A single turn carries every row of the set below to another of its rows. Some are shown first; where does it send the rows asked next?
K_118: [  0   4 -22  47  41 -41  -4 -35 -14   3  18  10  20 -19  -2  -9]
K_680: [  3   9 -22  45  48 -29  -3 -32  -4  -3  12  21  27 -22   2  -3]
K_151: [  1  32   6  43  40 -15  17  -6 -16 -15  43  -1   8 -41   6  32]
K_816: [ -3 -21  -6 -14  21   6  39 -24  -9 -27   6   1 -29   9  13   0]
K_651: [ 18 -10  -9  56  44 -24  11 -39 -19  11  21  16 -10 -22  22  -2]
K_454: [  2  12 -12  46  37 -47  -5 -29 -23  -1  29   1  24 -22 -10  -6]
K_451: [  2  26  -7  46  37 -45  -3 -19 -22 -13  33   2  27 -24 -11   4]
K_517: [ 15  16  -5  46  61 -12   3  -4   2 -18   7  30   4 -31  32   5]
K_775: [-14  -3  -5  44  34 -39   7 -17 -24   7  44 -28  -5 -30  -4   7]
K_464: [ -1  30  -8  46  43 -32  -2 -14 -10 -19  23  10  34 -27  -5   9]
K_268: [-14 -15  14   0 -12  14  21   7  -7 -44  14  -1   4  -7  11 -18]
K_283: [ -6  -7  19  -2 -13   9  12  10 -13 -48  24   2  -4 -10  10 -31]
K_269: [ 19  17  10  17  -5  -1  25  19 -17 -55  -1  24 -14   4   9 -17]
K_842: [  0  19  -1  48  49  -4  22 -12  -2 -14  20  15  14 -34  21  35]
K_245: [ -9  18  12  50  38 -43  12   3 -20 -17  31 -22   8 -27   2  26]
K_395: [ 11  11  20  25 -13 -19  34  18 -25 -52  -1   3 -11  14  -1  -4]
K_26: [  3  22 -17  43  49 -27  -2 -21  -2 -14  15  22  34 -25   3   7]
K_672: [-15 -26  18   7 -11   5  23   2  -4 -44   1  -2   5   1  16 -18]
K_695: [ 10  -5 -22  38  53  -9  -2 -23  -1   2  19  26  -7 -31  26 -15]
K_66: [  4  29  14  53  51 -29   8   8  -9 -28  13   4  10 -27  19  24]
K_987: [  1 -22   4  -4  14 -17  40 -24 -24 -25   9 -13 -35  17   9  -3]
K_633: [  3   2  -3 -21  26  16  34 -12  -3 -42  10  14 -25   0  16   0]
K_371: [-13 -23 -13  10 -21  -2  34  -7 -18 -25  15  -8 -15   7 -10 -14]
K_188: [ 13   7 -10   4  -4  14  23   5 -10 -42   7  31 -17  -1   8 -27]
K_576: [ 15   2  -1  51  36 -33   8 -31 -33  10  41   0 -15 -29   7  -5]
K_439: [  9  -4  24  -2  13 -26  34 -12 -33 -35  16 -18 -36  16   6  -4]
K_848: [  5  -7  26   4 -13  -3  11   7 -21 -48  19   3 -10  -3  13 -38]
K_90: [ -4 -14 -23  37  41 -21   1 -31 -16  13  37  -2 -12 -32   8 -13]
K_195: [ -5 -28  24  13 -12  -5  20   0 -11 -43  -5  -1  -2   9  21 -26]
K_177: [ 11  21  13 -17  23   6  31   0 -15 -54  20   8 -25  -3  14   2]
K_6: [  5  21   7  46  33 -31  11 -16 -35  -3  54 -10  -5 -38  -2  11]
K_804: [  8   0  -9  54  52  -8  20 -29  -1   1   9  24   4 -25  29  18]
K_19: [ -3 -14 -21   1 -11  16  29  -7 -12 -28  14  16 -17  -4   1 -26]
K_561: [ -8 -12   9  23 -21 -18  38   6 -25 -37   7 -16 -12  12  -7  -4]
K_502: [ 15  21  25  -8  19 -18  31  -1 -31 -52  19  -6 -32   4   7   0]
K_974: [  5 -20  28  15 -13 -11  14   2 -17 -45   6   4  -9   5  20 -36]

K_672 goes to K_268
K_188 goes to K_269
K_177 goes to K_502
Now find these:
K_451 goes to K_454
K_245 goes to K_775
K_6 goes to K_576

